In the rows, zero is written as 128.
A single turn carries every row of the set below to another of its rows. Some are shown first; where does it send the rows asked next?
zed: [ 86  96 143 149 159 142 130 139 104 133 146 154 135  71 134 114 134]
gev: [ 80 115 124 159 148 127 123 132  95 129 115 151 138  75 112 119 121]
Bisob: [138 138 127 136 123 119 141 130 139 160 133  96 121 136  97 116 132]
Pim: [131 136 126 139 133 125 166 161 153 113 175 106 127 122 139 117 110]
Rofe: [152 151 123 163 138 118 148 134 151 153 144 111 133 113 111 125 113]
Nid: [140 140 121 146 122 122 143 121 146 164 137 100 126 132 102 116 121]
kerog: [125 106 119 147 150 134 115 136 135  87 131  90 126 130 148 155 117]
bute: [118 123 128 116 118 126 160 154 143 122 166  92 118 142 128 110 125]
volot: [118 123 122 122 115 129 162 146 150 126 170  93 120 141 132 109 116]
muvi: [ 79  92 132 151 149 148 130 121 109 145 150 150 134  78 135 109 126]
puse: [ 80 114 128 153 147 125 121 136  92 128 113 151 136  79 112 120 126]
birif: [146 146 118 158 129 122 147 123 151 160 143 106 129 122 108 120 115]
zila: [ 75 109 127 146 141 127 120 130  90 133 110 145 133  88 108 116 128]
bor: [125 106 116 151 149 136 115 131 137  88 132  90 127 128 149 153 112]
gedi: [156 150 138 148 144 112 144 156 138 142 134 110 130 115 104 129 134]
basek: [ 77  87 142 132 146 143 127 131  97 141 141 143 129  87 127 107 144]
vaga: [ 79 114 121 160 145 130 123 125  95 132 116 151 138  78 114 117 117]
Pedil: [120 127 118 133 121 130 166 144 154 126 174  98 123 134 137 110 108]
Nar: [143 141 136 132 129 115 140 141 134 153 130  97 122 134  96 121 141]
Dif: [ 74  86 136 136 143 146 127 122 102 146 143 144 129  88 129 105 137]
Nesu: [118 100 112 144 140 137 114 121 136  96 131  84 125 137 146 148 114]
Nir: [ 78 111 129 149 145 126 121 134  89 130 110 146 134  83 108 118 129]
sifi: [ 75 112 119 159 140 131 121 122  97 137 116 150 137  82 113 114 116]
budet: [ 74  88 133 144 144 148 129 118 106 147 147 145 131  86 133 106 130]
suf: [ 84  96 136 153 155 145 131 130 108 139 150 155 135  73 136 111 127]
vuz: [122 104 120 142 148 133 114 136 132  87 128  87 126 133 145 154 121]
rog: [ 85  94 145 140 157 140 129 143  98 132 143 151 133  75 131 114 141]
lepu: [118 100 115 139 140 136 114 125 133  94 129  83 123 139 145 150 120]
bekin: [121 102 119 138 144 133 113 134 132  91 128  84 123 136 144 152 122]
Lir: [132 134 133 132 134 122 164 171 148 110 172 103 125 122 136 120 119]
tifi: [157 154 132 158 145 115 146 148 146 145 140 113 134 110 109 130 123]
dafom: [ 82  89 146 134 154 141 127 140  97 135 139 146 131  82 128 112 146]
zik: [150 146 139 137 138 111 141 154 135 146 131 103 123 124  99 127 141]
Ruti: [119 102 111 149 141 137 116 121 139  96 134  86 127 135 148 149 110]
rit: [126 133 119 139 127 129 166 150 155 120 177 103 125 126 140 114 106]
Tupim: [122 105 112 151 146 136 116 125 140  93 133  90 128 131 150 151 110]
balob: [ 73 109 120 154 138 130 122 120  95 138 114 146 135  86 110 113 120]
Mogaf: [122 127 134 116 124 121 160 165 141 115 164  94 118 137 127 114 129]
Geb: [128 130 136 122 130 120 161 174 143 110 167  99 123 130 132 118 127]
lus: [ 73 108 123 149 137 129 120 123  92 137 111 144 134  89 108 113 125]

birif -> gedi
bute -> rit
suf -> dafom
Now find these:
vaga -> Nir
Nesu -> bor

